runs of hidden systems:
trace 1, vur (10 x 18):
[[-17   2   6  29   4 -21  -4   1 -31   0  16  35  -8  -7   0  -5  19  11]
 [-28  17  13 -26  31  -6 -28   0   7  -1  10  -3  21  13   2   2  -3 -10]
 [ 16 -27  18   2  -6  19  -3  -6  -2 -31 -24   5  29  12  19  12 -11   4]
 [ 24  23 -31 -16 -16  12   6 -22  20   0 -12  12  -4  -9 -16  14 -15  14]
 [  3 -18 -30  -8 -12  -8  27  12   6  17   2 -42 -12 -12  11  -1  13  -2]
 [ -3  13  24  29 -19  -4   7  20 -23  23   9  10 -25  -1 -14  -6  23   8]
 [-18   7  22   3  40  -4 -26   0   7  14  19  -5 -10   9 -12 -21 -10 -27]
 [ -2 -27  14  16  12  -3 -11 -14 -14 -38   7  25  32   1  19 -10  -7   3]
 [  4  30 -21 -37   1   1  -5 -11   5 -21  -9  25  23  -1  -3  23 -10  11]
 [  5 -17 -18 -23 -17  13  24   7  12   1 -33 -34   6   4  19  24   3  -1]]
trace 2, guku (10 x 18):
[[ 23 -22   7 -22   4 -10  -6  12  -3  10  -9 -17  17  20  -3  18   6  12]
 [ 13  -3  23   4 -19  15  18  -5   4   6   9  -1  10 -29 -14   7  18  10]
 [  4  23 -19   1   5  18   6   8   0  -1  21 -15 -23 -12 -13  -4 -13 -13]
 [-13  -5 -18  15   5 -24  20  -9 -14   7   5   9 -11  10   7 -13   0 -15]
 [-24  16  16  -1   7 -10 -23 -10   8  -7  -2  23  13  13   9 -11  -2   4]
 [ 15 -23   9 -14  11   8 -14  15   8 -17 -18  -3   9   5  13   2  -5  -2]
 [ 20 -15  -2   7 -12  13   6 -13  -3   3 -13   6   4 -15  -6  25   9  19]
 [  2  21 -17 -11 -14  11   7   0   6  13  15 -28  -3  -4 -11  10  -1  11]
 [ -1   6   0   6 -10 -16  28  20 -14   9  15  -3 -10   4  -2 -16   9 -14]
 [-18  15  17   7  22  -5 -14  -9   2   7   9  21 -10  -3 -10 -18  -1 -16]]
trace 3, vus (10 x 18):
[[ 11  35 -43 -16 -15   8 -10 -10  11   8  -1   2 -15 -15 -18  24  -8  30]
 [  6 -20  -6 -13  -8 -18  36  21  -1  35   0 -34  -8  -8  -2  10  31  -3]
 [-13  21  56  26 -10  13   3  14  -6  11  18   9  -8  -5 -16 -21  13 -10]
 [ -5  -5  -5   3  41  -5 -32  10   3 -19  25  -8 -10   5   5 -35 -25 -22]
 [ -1 -32 -13  16   8 -28  -3 -30 -20 -23  -3  34  27   9  20   2  -1  16]
 [ -5  30 -13 -42  -7  13   2 -11   9 -18 -22  11  30   3   6  36  -5   8]
 [ 23 -21  -9  -4 -26  25  24  15  12  12 -40 -36 -17   4  10  20  -1  -3]
 [  9  22   7  31 -22  15   1  -8   6  39   8  -2 -38 -12 -35  -5   5  12]
 [-10   2  -5  -7  21 -27  -8  19   9  18  49 -24 -12 -21 -11 -34  15  -6]
 [ -9 -22  38  16  17 -24   2  15 -34 -23  21  31  23   5  14 -17  17  -8]]
trace 4, Kire (10 x 18):
[[ 19 -28 -21   6  -1 -39  -7  21  -5   1  -2  -1 -15  21  13 -27   0  11]
 [-10  -1  21  -5   4 -15 -11  -6  11  17   3  27   6 -33  -6   2  35  21]
 [-13   6  18  -9  20  39 -11  12   2 -15  12 -24   6 -18   2  10  -4 -16]
 [ 11  -1  -6  30  -8  13  11  -8 -33  -9  -4   8  -4  27  -3  14 -19  -1]
 [ -1  11 -21 -14  -3 -25   3 -31  16  12   1   4  12  17  -4  -7 -11   5]
 [ 12 -12   7 -20 -15 -11  15  26  16 -13  -3  -6   9 -15  14 -19  13   3]
 [  2  10   8   6   5  16  -3  13  -3   9 -14  17 -30 -22 -10  13  11  -4]
 [-21  -9 -15  16  21   7 -13 -15  -5  13  10 -30  -7   5   6   7  -6  -5]
 [  5   2  11  14 -18 -12  -6   2 -17  -7  18   2  19  21   1  -6  -2  23]
 [ 11   8  12 -23  14  -6   4  -8  10  -4   0  23  16  -3 -15  -1  -4 -14]]
trace 5, gisov (10 x 18):
[[  9   7 -25   0 -21 -33  25  -4 -12 -22  33  -2  24  30   8 -31 -23   0]
 [ -6   0  14 -27   1 -39  13   7  18   0 -24  45   5  -5  10 -21  20 -11]
 [-26   8  14   2   7  34 -26   1  31  -3 -36   2 -26 -28  17   1   4  -3]
 [ 16 -18 -26  19   6  23 -24  15 -28 -11  -5 -24 -18  10   5  28 -14  19]
 [ 22  -5  -9  -4  -1 -25   6 -15 -17  30  26 -13  22  17 -26  20   8  21]
 [  1  12  33 -15 -15  -2  24   3  21   5  27 -11  22 -14 -13 -27  10 -12]
 [ -1   9  11  13   6  14  17  15  -2 -23 -10  30 -23 -12   5 -23 -10 -37]
 [-27  -4 -32  17  20  -4 -14 -27  -7  -4 -17  16 -13   7  19   6 -12  -5]
 [ -8  -5 -11 -16 -13 -10 -21  -2   3  -7  -9 -13  26  18  22  15   4  36]
 [ 35  -1  21 -27  -6   4  -8  24   9  12 -10  -5   3   1 -19  15  10  10]]
trace 6, Kire (10 x 18):
[[ 18  30  -7 -27  25   0  22  33 -21  -7 -11  47 -30 -13 -22  17   2 -39]
 [-49 -24 -13  23   7   3  19 -27  10  22 -30 -26 -19   2  35   0   5 -25]
 [  1  19   3  12 -32  -5 -53  21   5  -2   3  -8 -10  27   6 -19  -7  51]
 [ 37 -32  13 -27  45 -18 -15  -1  -7   7  13  14  25  -5 -24  20  11  -2]
 [-13   2  17  14 -24  34  40 -31   7  -6   7  -6  20 -40   0   9  10  -5]
 [  3  43 -30  -4  -4  12  -4  23 -11 -17  10  -5 -27  25  -5  -7 -34 -15]
 [  0 -38 -15   7  10 -45  15  -5 -16  15 -17  14  -1  25  16  -7  11 -10]
 [-22  15  26  -8 -21   0 -19  -8  40  11  -8   8   5 -22   5 -15  19  26]
 [ 23 -11   7 -13  27  29 -23  34  -6 -20   6 -14  -8 -11  -4  10  -9  -9]
 [  1 -12 -11  32  -7   6  22 -31 -29  11  -1   8   0  -2  -7  28   4   6]]
trace 7, guku (10 x 18):
[[-27  -2   2  16  15   8 -14 -11  18  34  -8 -29 -31   0   1 -11  -1 -13]
 [ -7 -14  -3  30  -4 -17 -17   9 -23 -19  22   5   2   9  15 -23   0  22]
 [  8   1   5 -28  29 -11 -14  -5 -11  -6  12  16  31  10 -14  20  -1  -3]
 [  0 -16  12 -10  -5  20  27 -16  18 -15 -16 -11  22 -17  13   3   0 -16]
 [ 19  22 -18  10 -25  22   2   2   2 -10 -17  11 -24  -3  -5   3 -18  13]
 [  5   0 -26 -12  -1 -24   1   4   7  36  -3 -22 -20  15  -8   5   6   5]
 [-22   3  26   9  -9 -18   4  11  -7  10  18   4   4 -11   7 -14  30  10]
 [ -2   7  18   1  32  17 -20  16 -12 -14  18   2  -4  -2 -10  -4 -10 -20]
 [  7 -33 -11  16  15   0  11 -30  -6 -11  -1   1  13   2   8   2 -15 -14]
 [  1  17 -16 -10 -20   2  -4 -23  11 -19  -7  16  20   4   4   5 -14  22]]
trace 8, finok (10 x 18):
[[ 12  -2   0 -39  39  17   0  29 -14 -22  52 -27  27 -40 -12  24  12 -12]
 [-15   8  14  21   9  30  49 -35 -28  -3 -16  15  10  12  -3  26 -14 -49]
 [-21  45 -31  -8 -24 -18  -4 -24  35   3 -15   7 -11  33   9 -34 -32  -3]
 [ 33 -44  -9 -13 -10 -44  -3  37  -1 -11 -17   7  -6  15  24 -23  12  19]
 [ -4  -2  30   5   7  16 -23  11  -2  17 -14  24 -15 -44 -14  28  42  26]
 [-14   3  -3   0  15  46 -14   1   3   6  20 -63   0  -5  -2  20 -13  -9]
 [ 13   5  -8  36 -15  -7  29 -21 -39  -9  26   8  11  34 -11  -3 -24  -4]
 [ -9  20   1 -27   6 -43   8 -18  26  12  15  30  11  -3 -10 -32   7  -7]
 [  5 -31  14 -17   2   7   9  25  17 -32 -28   6   2 -21  33 -15   6 -15]
 [ -5  15 -12  11   7  27 -29   4 -14   0 -34  22 -32  -1   0  34  -3  12]]
trace 9, gisov (10 x 18):
[[  4  -4 -72  -3   9 -11  10  -4  31   2  -2 -14 -49 -30   8 -29 -17 -13]
 [-37  -9  -9  22 -25 -26  10  23 -37   7  -3   5  -9 -12  32  16  50  34]
 [-21  38  37 -17  26  -2 -57  27  -1  23  22  -8  -4  30 -21   1   4   3]
 [ 20 -59  42  16  27  22   6 -10  -3  -8   2 -21  25   6   3  -6 -13 -31]
 [ 24  22 -10  21 -20  15  10 -46  -4 -30   7  49  14 -12 -21   0 -27  13]
 [ -7  11 -62 -52   8 -16  20   2  25 -15  -1 -16   6 -13  19   1  -7 -10]
 [-15   3  14  -2 -40  -3  26  26  -9  20 -47   4 -16  10  19  22  36  10]
 [  0  18   7  17   8   6 -50  17  15  34   7 -23 -45  15 -24 -20 -11   9]
 [ 14 -61  10  29  23  -9  -1   3 -23  -7  35 -18  14 -17   6 -12  13   4]
 [ -8  37  19  -1   8   0   2 -26 -20 -16  33  45  34 -10 -24   9   1   5]]
trace 10, pinub (10 x 18):
[[-23  -5  -7 -31  42 -17 -29  -2  31   1 -31  18  -8  -4  17  -7   2 -16]
 [ -2 -30   5   9 -26  24 -10   7   0 -15 -27 -17  13 -16  30  27  17  37]
 [ 22  22  -7   3  11  20 -26  -5 -18  26  15  -9 -13   8 -41  37  -7  15]
 [  6 -24  11   4   0 -15  40 -22   9  31  27 -27  15  -9 -15 -15  13 -19]
 [  0  35  14  13 -31  -1  17  19  -5 -26  20  26  -7  -8  -1 -35  -5  -1]
 [-15  -5 -21 -13  42 -13 -17  15   3 -16 -10   7 -15  14  20 -19 -20 -31]
 [-20 -25  -4  12 -15   0   0 -20  -5 -12 -38  15  15   2  33  17  10  22]
 [ 15  23   0 -26   1  18 -36  -3   7   7  -2  -9  13  12 -21  34 -10  28]
 [ 35 -36   2  -6   3   0  31   0   3  28   3 -27   0 -16 -19  13  13 -10]
 [ -8  34   5  22 -26   7  20   1   0   6  24  12 -22 -31 -17 -20  10   4]]
trace 11, vur (10 x 18):
[[-13 -65  54  39  15   9 -36  -5  -5   6  -1  -9  11 -18  19  -3  28  25]
 [ 14  41   5  -1  17  30 -41 -22  -6 -21  46  17  23 -14 -38  14 -24  23]
 [ 17 -25 -31 -29  20  -2  42 -10 -13 -25  15 -34  41  17  12  16 -24 -38]
 [  1  32   5   9 -61  -6  55  -8  -7  -8 -29  40   1   9   7  -1   5   3]
 [-10  19 -22 -26   7  -8 -16  28  42  26 -31 -17 -55   1   3 -22  -5 -18]
 [ -3 -60  12  47   2 -10 -19   4 -17  17  -9  -4 -17 -15  17   2  30  29]
 [ -8  40  15  -2  17   4 -41 -14  -1  17  50   4  12  -8 -38   6   3  26]
 [ 12 -30  17 -17  28  10  15   8 -15 -29  24 -32  42  14   9   1 -15 -34]
 [ 12  26   6  12 -29   8  34 -26 -12 -28 -21  58  13   4  -3   7 -15  -7]
 [-15  15 -49 -36   4 -11   1   4  39   2 -26 -18 -22   3  19 -13 -16 -15]]
trace 12, vus (10 x 18):
[[-12   7  24  11 -11   9 -20 -15  -1 -10 -21  13  20  30  11   7 -10  13]
 [ 30  -4 -22 -23   4  11 -18  -8  23  -2 -15 -16   0   5  -9  12 -22   9]
 [ 24 -20 -12   9 -18   1  28 -11  -1  15  -2  -1  -5 -27 -12  15  18  15]
 [-15  36   7  -4  -6   8  16  16  -3  11  24  -6 -14 -20 -15   0  14  -9]
 [-15 -13  11  15  14 -16   1  24  -8   2  13 -16 -13  16  14 -31  -1 -22]
 [ -9   1  18  18  10 -13 -26 -19  -4  -9   2  35  12  17   1 -18 -10   4]
 [  4 -10 -21 -34  19  -3 -19 -12  13 -23  -9   5  23  -4  13  14 -10   8]
 [ 18 -16  -8  -1 -22  19  22  -6 -11  -6 -27   0  10  -5   7  37   6  13]
 [  2  34  -6  -4 -19  26  14  -2   9  26   0 -22 -20  -3 -21  14  -5  -5]
 [  5  -9   0  16 -12 -15  12  19   9  24  19 -28 -26  -4  -5 -34   9  -3]]
trace 13, finok (10 x 18):
[[-23   9 -49  12  14 -28  15 -41   5  18  -7  31 -28 -10   0 -13  -5 -12]
 [-35 -11  -5 -17 -16 -28  -2  22   9 -20  -9 -12  20   3  50 -17  23  17]
 [ 19   7  40  -7   3  16 -29  42 -23  -5 -23  24  -3  16 -10  27  10   9]
 [ 13 -12   3   8  16  26 -21 -34  25  39  -6 -30 -12  -3 -28  12 -13  -2]
 [ 14  -5 -30  22 -31   6  25 -14  -9 -21  34 -22  11 -15   4 -13 -10  21]
 [ -8  24 -11 -21  16 -31  24  17 -26  -1  23  26   5  -2 -10   2  16 -16]
 [-31 -11  37  -5  11   2  10  -3  19   7 -27   0   3   3  18 -14   7 -34]
 [  6  12  -2  16 -13  23 -35   4   9 -25 -21  12 -18  11  11 -13 -28  16]
 [ 22 -25 -34  -7  16 -21 -24  -9  -7  14   4  -8   1   7  -8  18   3  26]
 [ -1  -9  18  -3 -22   4  26  -8  -5   8  11 -11  28 -21  -1  19  31  18]]
trace 14, pinub (10 x 18):
[[ 31  -7  26  10  10  -7 -41   6  10  26   9  -7 -12  27 -29 -18 -10  12]
 [ 20 -38  11  16  16 -12  10 -17   0 -13  27  19  17 -41  -6 -20  10   2]
 [-20  29 -16  -6   5  20  10   2 -17 -41  25  11  15 -19   8   8 -10  -7]
 [-13   3 -24 -15   4   0  20   1  -9   0 -25 -18  -1  38  15  17 -19 -30]
 [  4   4   5   2 -32  -9   2 -17  23  23 -42  15  -9  16   1   0   5  19]
 [ 22  -6   4 -20   5  -3 -34  18  26  10   9  -9  -9 -19 -14  -9   9  27]
 [  6 -27   3  18  15   5  11  16 -26   0  22  -7  -8 -34  -2   9  24  -2]
 [-32  28   8  23   7  15   6 -16 -19  -3  27   1   2   4  -5  -3  -9 -16]
 [  2  -5   0  -2  -3 -14   9 -10   1 -11   0  -7  19  44  13 -20 -26 -18]
 [ 20  -2  -5 -12 -10 -13   3  -7   9 -14 -32  45   5   2   4   0  -4   8]]

runs to name:
trace 15 (2 x 18):
[[ 24 -20  -2  17 -27   8  -1  -4  -8 -30 -13   0  18  24  19  -2 -20  19]
 [ 37   9  -8 -29 -10  -6  -1  -7  11  18  -7  10   9   2 -28  21   2  21]]
 => guku
trace 16 (2 x 18):
[[ 39  13 -22 -25   9  17  13  21   0  -7  19 -18  -8 -14 -24   7 -17 -16]
 [ -9 -12 -16  28 -10 -17  45  -8 -24  17   6   1 -20  -6   4  -5  14 -15]]
 => Kire
trace 17 (2 x 18):
[[-16   3  18  30  20 -16  -7  -9 -27  32  35 -12  -2  30 -19  -7   2 -11]
 [ -4   0  41   1  12 -17  -8  -7   3 -21  21  19  34  20   0 -35 -14 -17]]
 => vur
trace 18 (2 x 18):
[[ 14  37   3  -8   2  10 -19   8  -5   2   9  11  -6  12 -26   9 -12   6]
 [  4 -30  -8  -3  13  -5  23  -8   9  10   2 -28   5  -3   4  -3   0 -21]]
 => gisov
trace 19 (2 x 18):
[[-16  17  -8 -39  22   7  22  11 -19 -16 -18   1  20  25  12  33  -8 -42]
 [  0   3   8  10 -30   5   9 -28  21  23 -49  -3  -6  43   5   1 -20  -3]]
 => gisov
trace 20 (2 x 18):
[[ -8 -30  15  14  17 -18 -22  39 -29 -16  -1 -11   0  41  31 -18  -2  -9]
 [ -5 -12  25  22  20   9 -23 -39 -12 -13 -23  53  17   7  -1  17  -7   4]]
 => pinub
trace 21 (2 x 18):
[[-33  19  13 -11  18   3 -18 -17  16   9  -5  20   0 -22   0   4  14  -3]
 [ -2 -16   7   1   3  27 -10  15  -5 -24  -7 -27   9  11  21   9 -12  -4]]
 => Kire
trace 22 (2 x 18):
[[  4  -4 -15 -14 -17  -6  46  11 -13  -6  -2  -5  11 -11  10  18  19  -6]
 [-16  40  18   8  -9  18   6  -3   4  17  -6  11 -19   5 -15  -1  -2 -14]]
 => guku
trace 23 (2 x 18):
[[  4 -19 -11  -8   2  -9  20  11 -20  15  -9 -28   6  25   8  25   7 -10]
 [ -5  23  31  21 -31   1   9  -3   2  18   0  13  -8   5 -14 -12   9   7]]
 => finok
trace 24 (2 x 18):
[[-11  43 -36 -10  -1  18  -7  -8  11 -32 -12  34 -21 -20   5  -1 -21  -3]
 [-16 -22 -42 -18   5 -10   5  12  -5   7 -32 -29  -8  13  33  28   7   3]]
 => gisov
trace 25 (2 x 18):
[[ 25 -14 -43 -38 -14  -6  58  14  22 -29   1 -20  10 -30  18 -14  -6 -22]
 [-17  18 -10  16 -32   1  40  26 -27  15 -33  26 -43 -19   8  20  36   0]]
 => vur
trace 26 (2 x 18):
[[-20  33   1  -4 -13  33  31 -14  22  -3   2   8 -10 -53  -7   1  11 -13]
 [-13  10 -29  10  13  11  -5  36 -23 -11   1 -28 -34  23  17  -3 -21 -21]]
 => Kire
trace 27 (2 x 18):
[[-26  -5  11 -10  60  -2  -6  13 -12 -16  13  18  -1 -18  10  -8   4 -43]
 [-19 -24   1  27  16  22  -6 -39  -8 -30 -27  17  16  10  30   8 -22 -13]]
 => guku
trace 28 (2 x 18):
[[-10  -4 -35  -8 -23 -29  54 -40  23  28  25 -40  17  -1   2 -18   0  -7]
 [  3  27  18  -2 -30 -21   9  61   2 -10  19  10 -26  -5   2 -52  14   0]]
 => Kire
trace 29 (2 x 18):
[[-14   6 -20 -17 -59 -12  27   7  22   4 -33 -25   6  19  34  -2   7  22]
 [ 33  12  14  -2 -19 -11  -8  66 -18  18  -5   6 -38  13 -19  -1  18  13]]
 => finok
trace 30 (2 x 18):
[[  5  22 -19  -4  -8   1  30  14   5  23  34 -35 -23 -18 -20 -15   2 -16]
 [-30  14  -7  25  11 -27  20   3 -18   7  22  22 -25  -6   1 -30   9 -26]]
 => guku
